A single turn carries every row of the set below to another of its rows. Some are shown first; where does it send the rows asked next?
Sefem: [  3 -12  19 -32   6 -21 -20  47   2   2 -19  20  -1  17 -12  11  28   5
 -23   3  16   2 -19  -7  -4 -43   4   4  -4  11 -11  18   6 -11  11   2
   4  11 -22  13  12   7  -1  -1]
pedaf: [  8 -24  12 -34   4   9 -10 -23  13  -7 -20  13   9  22   2  24  21  -6
 -15   4  24 -18 -20  -6  -5 -35  12 -26   0  -9   0  33  17   5   2  14
   1   7 -14  16   0  26  -2  17]
pofu: [  5 -20  26 -29  15  -8   0 -20  -5   5 -17  21  -9  14 -13  10   3   4
 -10  15  23  -7 -12 -17   1  -1  11  23   4  12   1  22   6 -20   6   6
  -4  12 -17  -6   3  20   8   9]
zav: [  8 -13  19 -13  19  -5   3 -25  -7  -6 -12  10   3  10  -2  21   6  -3
 -30   2  15   6 -16 -22   6  -6  11  17   0   4   3  27  14 -14  -2  15
  -6  13  -7 -17   0  11  21  16]
zepi: [  8 -12  10 -13   8  17   3  36   4   1 -30  31   4  12 -10  29  12  16
 -32   4  -2 -11 -15 -12  -7 -15   4  -8  -9  13 -13  23   0   7   1  24
  -6   6 -16 -14  17   2  25  21]
veru: [  6 -18  32 -16  21 -21 -15 -12   0   6 -11  21   3   7 -17  10   8  -4
 -16  13  11  18 -20 -10 -13 -51  10 -23  -5  12  -3  24  12  -2   0  22
 -10   9 -17   6   8  10  12 -24]
Figap: [ -1 -25  21 -26   4   3 -18  24 -11  -2 -19  20   6  18 -12  13  14   9
 -35   4  -2   2  -9   4  -7 -43  -3  -3  -5  20 -15  12  13 -16  24  -3
  -3   7 -41   8   9   8   3  26]
tib: [ -2 -21   2 -18   4   3 -18  37   4 -10 -22  13   9  11  12  25  26   9
 -38 -15  -1  17 -19 -12   0 -41   5  -2  -9  13 -12  19   9 -11   6   0
  -6  11 -21  -4  15   4   5  15]
dasev: [ -1 -17  14 -18  18  -5   1 -23   2  -1 -18  18  -1   8  -9  23   8  10
 -18   9  10   8  -7 -24   3   2   6  24   2  19  -1  23   3 -22   0   7
  -6   9 -15 -11  10  10  12  20]
Kog: [ 12  -1  17 -15  13  12   4  34   2  -8 -13  22  18  32 -14  20   0   0
 -35   8   9 -10 -15 -14  -1 -34   7 -12 -20   4   1  27  13  -5  -5  26
   6   2 -19 -16  18  10  24  17]
koma: [ -2 -20  20 -26   4  -1  -6 -30  10  -1 -16  17   6  17  -9  29  18   2
 -21  17  12 -11 -17 -14  -8 -40   6 -27   2  12  -5  25   8   1   9  14
   0   2 -19  25   9   5   3  38]
fisef: [  5 -19  10 -22  -1   0  -8 -13  24  -5 -19   2  15  12   7  44  34   3
 -16  10  17   1 -19 -18  -2 -28   9 -26  -6   8   0  29  17  -2 -10   8
   0   6  -5  12  10   9  -6  28]
dima: [ -1 -14   6 -33   5  -9 -10 -11  28  -1 -20  23   5  16  -9  28  33   4
   0  10  23 -13 -15 -19  -6 -27   5 -18   1   7  -6  30   0   3   0   9
   6   1  -9  27  12  14  -5  12]
dov: [ 18 -18  28 -25   0   3   6  51   2  12 -22  18   4  20 -16  16  11  11
 -14  12  16 -15 -19 -16  -6 -22  12 -11 -12   3  -3  24   7   1   0  25
  -1   8 -16 -14   7  10  15  11]
rusem: [  7 -28  37 -17  12 -10 -18  -6   8   8 -18  13   9   0 -20  24  22   9
  -9  20   7  24  -9   0 -16 -31   2 -19  -9  27  -4  15  20 -13  -2  10
 -15   4 -27   1  13  16  -3 -14]
sirin: [  1 -33  18 -16  15  13 -16 -18   2  -1 -25  22   2   3   5  19   6   8
 -19   4   4  21 -17   1 -15 -36   9 -22  -8  25  -6  18  16  -6  -2   9
 -21  10 -24  -5  17  22   3 -16]
Zuk: [ 13 -11  25 -24  18 -12   2 -12   1  -3 -10   9   2  14 -10  17  14  -5
 -13   7  29   1 -14 -21   5  -1  12  22  -3   0   7  27  17 -20  -6  11
   0  10  -6 -13   0  20  10   1]
sani: [  8 -17  13 -25  11  -3 -19  30  -7 -13 -12  14  15  23  -6   6  18  -7
 -37 -14   7   1 -16  -2  -1 -50   2  -5  -7 -13 -10  27  16  -5  18   9
   3  12 -26   0  -3  16  13   4]
Pugo: [  8 -15  12 -26   8  15  -9  34   4   7 -32  30   9  30 -19  20  -4  16
 -24  25   8 -16  -6  -4  -5 -26   8  -6 -11  15  -1  25   2 -10   3  18
   4   7 -33 -11  18  20  15  19]
siker: [  1 -22  12 -12  22  -4 -12 -12  15  -8 -12  23  15   2 -11  17  19   3
 -11  -9  -1  25  -8 -12 -12 -34   2 -20  -9   5  -6  28   9  -1  -1  18
 -13   1 -17  -6  11  19  11 -26]

Kog moves to dov
fisef moves to pedaf
Now these:
pofu moves to dasev
Sefem moves to Figap
siker moves to veru

A single turn carries every row of the set below to another of its rows. Some are shown first; where does it send the rows asked next?
kon: [  2   7  -4   3  11  -2  18  26 -10   8  -6  18   7  -3  11 -36 -21   0
  11   1  11  -9  28  11  -1  12]
ragek: [ 18   1  -1  14  -7  -9  11   3 -16  14  -3  14  -4  -9   4 -14   8   0
  -8  -4  19 -18   7 -23  10  10]
zivu: [ -6  12  -4   1  11  -5   5  13  -5  29  13   9   1  -6  29 -12  -1   9
   1  -6  18  14  13  -5  -1  17]
muki: [  6  -4  -9   4  14  -4  15  14 -10   4 -10  23  16   9   5 -46 -20  11
  17   5  16   5  19   5 -10   1]
Feg: [  2  -2   4  11  20 -18  11  15 -10  22 -16  16  17  14  39 -36  -9  -9
   3  -8   3   0  26 -23 -23   0]
lare: [  0   7  -2  -6  -7   3  -7   9 -13  27  10  23  -5  -5  33  -8   3   6
 -10  -3  11  -2  13  -3   4   9]
foge: [ -6  12  -5   5  10  -3  -8  18  -8  23  13  18   6 -15  22 -20  -9   8
 -14   2  14   6  11  -8   6  11]
fonum: [ -8   0   6  -4 -12  -5 -10  -7 -11  21 -23  10   2  -6  15 -17   3  -7
  -2 -10 -10  17  -9 -16   0   3]
tud: [  1   3  12 -11   2  -7 -14  -3 -14  22 -11   1 -12 -10  20 -19   0  -8
  -6  -6 -15  -2  -3 -19   8  -5]
Tef: [ -3   8  -1  -9   2  -3  -9  -6 -13  19 -24   7   4  -1  22  -9   6  -9
 -10   4 -15   7   0 -25  -3  -2]
tes: [ -1  -3  -7   2  11  -9  16  21  -6   8  -6  18   6  -2   4 -47   2  11
  17  -9   8  -6  24  11  10  -2]
motof: [ 15   6   6  -8  23  -1 -21  15  -2  -8 -13  16  -2  -9  16 -32  -9   4
   6   7  14 -10  11  -7  -6   5]
repes: [  5   0 -12   8   0  -2   3  -7 -18   5 -36  24   8   3  14 -42   6 -16
  10  -5   0 -17  10 -10 -10 -20]
bep: [ 14  -3   0   8  -5  -9  17  -6  -3  12   4  15   0  -7  11  -3   6  -2
   0  -1  22  -9  13 -21   8   6]
repe: [ -3 -21 -13  -3  11 -10  -4  -7 -22  23 -15  20  -7   8   9 -30 -16 -10
  -3 -13   6  18  -7 -10   1  -1]
Gor: [  0   3  -8   0   1  -7  22  -8  -9  14 -29  17   7   6  20 -51   7 -16
  19  -9  -1  -1   9 -18 -21  -1]
gipot: [  5   5  11   7  18 -20  20   8 -15  27 -24  29  19   6  30 -36   0  -1
   4 -10  -1   7  25 -18 -21  -2]
Gek: [ -3  12  -5  -2  11  -1 -10   8  -7  20  11  34  -1  -7  16 -12 -13  -1
 -13   8   9  -1  14  -8   6   6]
pek: [  4   7  -6  12  10  -4  18  10  -1   4   8  16  13  -1  27 -43 -19  -2
  19  -7  19  -7  19   2  -4   5]
mulad: [ 14  -3  17  -8  21  11  -8  16   0   7 -17  17   0  -6  23 -31  -7   0
  10   3  21 -13   6   5 -14   5]
Nok: [ 12   5 -12  -8  18  -1  15  14  -8  18  -3  23   9  -4  14 -46 -15   0
  16   2  20 -14  20  10  -4   0]
bopi: [ -9 -25  -4  -1   7  -5   7   4 -19  22  -8   2  -2  20  18 -31 -15   3
   1 -14  -4  13   0 -11  -1 -13]
puzen: [ 20   0  21  -5  21   6  -6  15  -3   2  -7  22   1   8  20 -27  -8  -1
  -3   9  13 -13  13   1 -12  -5]
Paba: [  7  -3  -4   1   2  -7  13 -11 -16   6 -33  10   1  14  14 -38   6 -11
  25  -8  -3  -7  13  -7 -14 -15]
Runo: [  4  -3  -3   5   0  -8  15  -1 -17   9 -31  -6   7   5  18 -46   8  -1
  25 -13  -1   1   7  -6 -13 -10]
sef: [  5  12  -2   6   2  -4  -4  12 -13  30   3  21   8 -16  17  -4  -2   6
  -9  -2  17  -2  13   4  13   5]
Pup: [  4  11   3  13  15 -15  11  14 -26  29 -31  27  15   2  26 -45   4  -1
  -1 -14  -2  -1  18 -15 -19   1]
vak: [ -1   2 -15  13  16  -9  14  -3  -8  10 -35  12  15   0  13 -46   4 -14
  20 -11  10  -1   7 -10 -15 -12]
Dugas: [ -4 -23 -17 -10   4 -12  -1   6 -14  20 -15  14   2   9  16 -29 -13  -3
  -3 -24   3  14  -6 -16   5  -5]
Sugon: [  4   7  -7   8  12  -4  -3  21 -22  15   6  29   2 -18  35 -13   3   5
  -3   4  14   0  16  -1   0  14]
vusog: [ 13   1  13 -16  12   8  -4  26   7   5 -16   9   9  -8  24 -33  -5   6
  13  -4  13 -16   9   0  -8   0]
suga: [ -4   4  -4  -5   1  -5 -13  -4 -22  26 -28  12  -5  -1  10 -14  18  -1
  -8   2  -8   6   4 -16  -3  -9]
tebi: [  6   2   4  -7  -3 -11  -9 -20 -14  26 -15  10   3  -4  13 -27   7  -1
   1  -2  -9  11  -8 -24  -1 -12]
zem: [ 13  -4   2   1  -2 -22  12  -8  -6  16   2  12  -7 -12   7  -6  11   8
   3 -11  18 -10  10 -16   1  -1]
Nudi: [  5   9   5  15  13  -2  13  18 -23  23 -28  28  21   9  28 -44  -6  -9
  -4  -3   0   2  18 -19 -12   7]
mubaz: [ -6 -22 -13   1  11 -18   0   7 -19  15 -18   3  -4   4  15 -33 -12   8
   5 -21   1  13   1 -28   5   1]
sona: [ 25   1   5 -16  10   9  -9  22   3   2 -15  22   2  -4  24 -29   2   4
   7  -6   3 -14  16   2  -5   3]
nozi: [ 14  -3  -1  12   4  -4   3   0 -19   3  -8  19 -11  -5   6 -10  15  13
  -8  -8  20 -10   4 -21   8  -2]
vif: [ 10  12   6  23  18  -9  11   5 -10  18 -18  29  13  12  40 -41  -1   8
   4  -3   6   9  19 -17 -16  -3]
bipiz: [  4  11   4  -5   0  -2 -10 -13 -18  24 -15   8   1  -2  23 -16 -15 -12
  -5   8  -5   8  -5 -24 -13   1]
Revod: [  1  -4  -7   8   1 -15   7   6 -21   8  -3   5  -6  -6   6  -6  14  -4
  -6  -8  13 -19  18 -25   2   0]
nen: [ -2   2  -8   9   1  -6  12 -13  -2  17 -29   6   7  18  13 -36   8 -10
  10 -18   8  -6  10 -22 -13 -18]
rar: [-16 -20  -6   2  12 -13   3  -4 -19  26 -15   9   3   6  13 -31 -18  -7
   0 -12  17  15 -11 -15  -3  -4]
zegu: [  4   1  -7  14  10  -7  14  13 -11   9   3  20   3   0  13 -50 -11   7
  21  -8  24  -6  22   9  -4  -3]

fonum moves to sef
tud moves to Sugon
ragek moves to mulad
Now these:
motof moves to vif
tebi moves to lare
zegu moves to Paba
sona moves to Nudi
bipiz moves to zivu
Runo moves to suga
Feg moves to mubaz
bep moves to vusog

